In the data rows, the value 128 means zero.
Here are some points, one per row:
[173  70 134 172 219 110 131 121  67 102  73 186 148 126 121  77  94 154 145 221 115 133 114  90  46 153  73 111 185 121  73 138 151 102 160 107 150 174 133 137  69 187  80 178 114 169 143  97  97 173 131  91 134  80  32 190 125 160 147  69 154 138  66 153]
[127 121 157  74 124 120  97 125  61 157 159 211 112 129 147 177 137 100 127 109 112 132  79  44  89  87 165  34 133 116 224  91  99 116 116 114  44 185 195 199  97  98 139  88 144  69 118 222 108 183 119 113 134 124 203 117 120 137 173 208 135 155 109 117]
[123 106  81  90  62 120 170 133 173 100 134  33 128 144  63 163 120 135 130 131 171 116 142 109  58 133 172 187  60  97 188 160 120 190 109 129  95 114  93 143 196 168 156 166 167 109 109 174  92 182 163 107 130 146 166 116  58 171 101 109  74  87 149 131]
[ 73 155  93 176 135 172  48 139 207  64 139  91 167 147 111 154 147 107 164 178  63 105  96 177  83 116 126 140 107 174 105  94  80 137 183  80 161 205 154 161 125 173  72 131 176 135 145  45 164 102 170  69 163  81 172  79 176 182 177  88  57 153 145  89]
[145 127  56 113 155 117 110 125 114 135  98 151 149  73 169 155 212 122 210 139 125 106 128 194 112 142  67 228 116 146 129 117 145  71 128 131 132 170 148 160  93 134 105 171 159 180 169  77  70 141 129 173   9 199 162  81 189 105 174  42 171  79 106  97]
[180 142 145 101 181 119 106  94  66 142 221 169  83 184 119 110 143 114 141 217 132 101 165 119 146 187 122  45 213  75 137  82 136 139 156 135 178 188 187 103 143 100 230  86 143 148 163 110 151  64 135 112 100 108 129  85 199 128 115  60 213  53 136 166]
[113  77 120 135 123 130 168  85  92 168 178 152 178 108 107 119  97 108 190  74 146  99 179 143 105 166  27 204  93 185 185  83 122 132  79  81 121  82  59 164 198 117 133 112 181 207 164 133 101  97 174  68 192  53 164 198 171 110 227 145 118  83 138 103]
[176 114 156 176 162 116 130 223   5 105 107 106 171  99 146 104 141 121 146  96 123 150 121 175 124  75 105 112 225 255 158  56  80 132 112 150 161 158 189 126 180 167 171  92 109 162 177 179 136 135 169  89 120 176 148 134 197 203 100  87 168 166 146 144]
[140 128  98 128 157 107  90 114 111 156 187 136 162 168 131 137 166 132 191 138  64  52 106 194 126  68 134 104  91 178 143 195  88 137 136  56 186 119 108  99 154 252 106 122 132 108 126  64  98 109 133  91 142 192  36 129 174 164 126 115  95 132 128 142]
[135 169 142 160  96 154 136  97  93 131 204 167 116 138  49 151 171 178 142  13 170 146 144 140  77 104 139  64 138 124 135 112 175 121 122  80 108 175 234  28 147 151 123 123 146 142 182 182 189 224 110  53 103 178 178 162 109 108  78 160  88 105 131 149]
[ 83 175 165  81 174 123 134 158  68  96 152  79 109 122 140  77 131 117 129  95 169  44 107 184 137 114  15  56 178  95  92  82  93 101 179 109  94 145 107  57 125 118 130  98 136 111  91 189 162 219 184  54 208 190 140  72 225 162 161 147 168  94  92 117]
[163 125  30 120 184 114 106 143 117  63  67 157 197 164 140  79 217 136 193 179 103  99 151 184 182 147  98 134 178 126 113 113 127 115 143  85 128  83 109 118 111 162 118  98 165 165 151  71  66 116 150 109 149 135 132 117 106 181 156 207 140 145 147 144]
[153  68 171 181  36 150 102 110 151 165 182 100 150 150 121 146 145 136 100  97 109 116  93 106  47 141  33 167 192 120 174 132 167 157  95 129 101 152  44 112 212  88 136 151 172 121 129 140 105 204 138 127 107 172 126 101  62 216 163 135  79  99  99  82]
[ 79 107 180  68 139 194  81 167 111 161 172 111  93 212 120 149  88 146 136 112 149   8 185  97 136 118  60 180 137 190 255 100 177 140 165 187 106  67 201 146  96 172 113  93 222 151 142 140 134  85  78 141 163 177  90 157  32 162 161 131 189 153 124 135]
[131 115 148 109 123 157  99 119 138 101 165 120 202 111 103 195 138 156  85  84 134 113 166 139 137 163  88 106  81 145  93  98 122 225 118 112  46 111 114 120 178 127 145 124 163  97  65 107  45 182 154 105  94 119 217 130  48 125 162  39  92 199 147  59]
[187 106  95 136 116 167 129 124 162  26 159  57 149  94 108 165 101 126 152  67 170 141 186 124 119 103 112 123 100  80 197 148 175 192 119 114 127  94  37 184 127 116  67 126 139  46 127 162 163 184 123 122 120 139 164 129  65  93 133  91 133 163 148  46]
[120 131 139 127 118 149 111 121 189 153  72 155  93  81 143  73  48 119  87 111 197 182 142 116 121 127 159 184  87 106  79 168 147  99 129 127  88 226 171 114 103 114 147 103  62 109  88 139 128  45 111 208 162 131  86 145 103 107  78 163 206 136 139 114]
[ 76 211 141  35 203 141 181 139 125 150 171 140 115 125  33 147  95 188 123 160  80 203  61 118 118 177 155  54 154 180 158 139 200 133 118 148 124  75  69  87 156  91 189 126 108 145 183 132 165 112 128 109  78 143 129 121 175 129 206 186  78 193  92  56]
[176 131 230 126 117 174  88  87 157 175 198  73 155 116  83 144 161  79 102  98 156 155 104 144 135 160 191 137 166 126 172  93 121  68 166  71  65  86 132 115  71 132 139 117 177  82 125 205 132 172 215  88 155 205 140 119 210 175 111 113 109 192 163 195]
[141 166 126  98 138 101  88  94 198 112  95 118 192 105 164 130  96 138 213 134 102 139 119 173 122  90 110 132 177 125 210  82  94 119 151  90 191  55 185  64 133 225 115 131 192 121 121 100  87  97 106  41 109  87 100  67 124 145 137 121 102 148  62 133]
[ 25 182 141 102 112 162 114 211 130 145 244  83 152 108 164 133 101  69 147 215 126 161 116 120 136 159 104   0 112 125 112  67 168  45 170 110 171 105 116 151 198  39 102 153  74 190 133 113  76 137 124 128  92 207 122 152  77  56  83 107 105 191  95 186]
[144  70 114 179 184  50  19 192 140 137  75  71 143 134 201 137 143 139 152 187 158  58 103 187 137 209  93 139  85 143 142  96 160 159  34 116 194 171  99 101 146 131  90 114 130 162 153  87 126 162 136 119 104 103 139 111 109  48 162 158 164  95 127 107]
[102 149  92 125 135 178 215 153 153 134 112 123  66 129  96 123 158  74  94 117  94 144 112 142 113 126 100  40  64 132 211 107 145 102 122 167  83  79 132 110 134  99 222  97  68 101 113 152 214 130 219 137  96 122  75  94 128  78  97 127  41 176 109 114]
[ 93 195 132 143  96 155 209  96 136  75  87 197  47 105 194 122 150 114 134 132 175 182 117 117  93 178 205 138 121 161  43 140 167 129 140 145 152 170 139 139  94  85 104 124  96  96  31 101 139  55 158 173 147 156 112 115  96 103  93 146 147 124 132 138]
[112 135 167 150  99 162   8 159 137 157  84 190 162 127  83 153  87  99  94  65 174  55 165   7  68 127  78  98 101  85 132 121 117 169 110 189 130  24  94 194 153 119 172  90 109 130 189 189 128  92  62  99 103 184 126 155 164 121 115 155  94 119 138 138]
[125 103 170 151 207 169 181 111 151 208 146 163  48 125 109 113 113 209 158 145  77 143 205 197 163 133  67 147 147 194  79 179  38 125 156 160 205 163 142 158 108 113  69 126  80 141 126 192  89 155 130 206 133  53 150 112 135 129  70 168  99 148  96 202]
[119 121 168 167 105 123 180 201  96 142 121 110 101 128 170 124 101  50  54 109  65 139 106 101 132 148 153 191 159  91  47 179 171  90 118 199  96 112 109 143 113 146  75 182  86 182 142  97 128  83  75 225 110  54 183 157 138  45 106 162 109 128 117 111]
[175 122 123 128 128 137 113 111  94 136  89  80 150 164 149  79 132 160  89 244 124 106 113 178 117 130 117 176 132 197 104  91 107 108 151 114 203  84 214 189 136 135 146  94 154 128  92  79 149 170  85 112  70  76  95 183 212 128 153 169 218 106 117 114]
[163 186 122 171 118 137 219  80 120 211  73 156 148 144  97 120  93 182  82 131 123 113 118 160 104  50 102  85  86 135 106  68 120 100 188 180 165 174  82 128  73 139  57 129  82 211 143 132 161 132 105 210 140  68 119  69 110 111 122 123 196 155 189 233]
[117 120 188 123 116 122  73 141 109 130  64 151  37  91 159  79 159 162  56 113  93 174 180  27 172 133 132  25  85 190 194 163 151  83 185 132 113 150 148 141 127  47 131  88 144 137 171 125 162 150 176 106 157 195 177 176 106 126  76 101 170  84 142 144]
[104  96 144 154 114 101 119 126  68 106 160 125 215 174 115 126 147 157  92 165 142 125 124 210 181 109 198 186 171 120 143 104  63 117 104 176 195 169 154 134  57  83  62  47 147 190 167  52  61 163 155 133 188 128  92 156 152  82 101 108  13  80  62  73]
[108 107 116 124 142 229 191  68 172 102 104 103  91 104 141 233 102 136  70 145 120 178 111  93 174 174 115  47  96 146 146 172 172  93  99 204  89 147 184  95 156 113 118 146  73 105 129 153 142  87  76  84 147 197 139 125 172 142 143 171  56 150 155 144]
These points spread out most along one direction. For each point below, how far along it does it lie, from 0 to 99? 50 is the average, and the first point above lies past it. One standard deviation of the points above along it is 16.
[123 106  81  90  62 120 170 133 173 100 134  33 128 144  63 163 120 135 130 131 171 116 142 109  58 133 172 187  60  97 188 160 120 190 109 129  95 114  93 143 196 168 156 166 167 109 109 174  92 182 163 107 130 146 166 116  58 171 101 109  74  87 149 131] 37
[ 25 182 141 102 112 162 114 211 130 145 244  83 152 108 164 133 101  69 147 215 126 161 116 120 136 159 104   0 112 125 112  67 168  45 170 110 171 105 116 151 198  39 102 153  74 190 133 113  76 137 124 128  92 207 122 152  77  56  83 107 105 191  95 186] 39
[125 103 170 151 207 169 181 111 151 208 146 163  48 125 109 113 113 209 158 145  77 143 205 197 163 133  67 147 147 194  79 179  38 125 156 160 205 163 142 158 108 113  69 126  80 141 126 192  89 155 130 206 133  53 150 112 135 129  70 168  99 148  96 202] 58
[187 106  95 136 116 167 129 124 162  26 159  57 149  94 108 165 101 126 152  67 170 141 186 124 119 103 112 123 100  80 197 148 175 192 119 114 127  94  37 184 127 116  67 126 139  46 127 162 163 184 123 122 120 139 164 129  65  93 133  91 133 163 148  46] 36
[ 83 175 165  81 174 123 134 158  68  96 152  79 109 122 140  77 131 117 129  95 169  44 107 184 137 114  15  56 178  95  92  82  93 101 179 109  94 145 107  57 125 118 130  98 136 111  91 189 162 219 184  54 208 190 140  72 225 162 161 147 168  94  92 117] 51
[135 169 142 160  96 154 136  97  93 131 204 167 116 138  49 151 171 178 142  13 170 146 144 140  77 104 139  64 138 124 135 112 175 121 122  80 108 175 234  28 147 151 123 123 146 142 182 182 189 224 110  53 103 178 178 162 109 108  78 160  88 105 131 149] 33
[131 115 148 109 123 157  99 119 138 101 165 120 202 111 103 195 138 156  85  84 134 113 166 139 137 163  88 106  81 145  93  98 122 225 118 112  46 111 114 120 178 127 145 124 163  97  65 107  45 182 154 105  94 119 217 130  48 125 162  39  92 199 147  59] 40
[ 76 211 141  35 203 141 181 139 125 150 171 140 115 125  33 147  95 188 123 160  80 203  61 118 118 177 155  54 154 180 158 139 200 133 118 148 124  75  69  87 156  91 189 126 108 145 183 132 165 112 128 109  78 143 129 121 175 129 206 186  78 193  92  56] 34
[176 131 230 126 117 174  88  87 157 175 198  73 155 116  83 144 161  79 102  98 156 155 104 144 135 160 191 137 166 126 172  93 121  68 166  71  65  86 132 115  71 132 139 117 177  82 125 205 132 172 215  88 155 205 140 119 210 175 111 113 109 192 163 195] 37
[163 186 122 171 118 137 219  80 120 211  73 156 148 144  97 120  93 182  82 131 123 113 118 160 104  50 102  85  86 135 106  68 120 100 188 180 165 174  82 128  73 139  57 129  82 211 143 132 161 132 105 210 140  68 119  69 110 111 122 123 196 155 189 233] 54
[117 120 188 123 116 122  73 141 109 130  64 151  37  91 159  79 159 162  56 113  93 174 180  27 172 133 132  25  85 190 194 163 151  83 185 132 113 150 148 141 127  47 131  88 144 137 171 125 162 150 176 106 157 195 177 176 106 126  76 101 170  84 142 144] 31
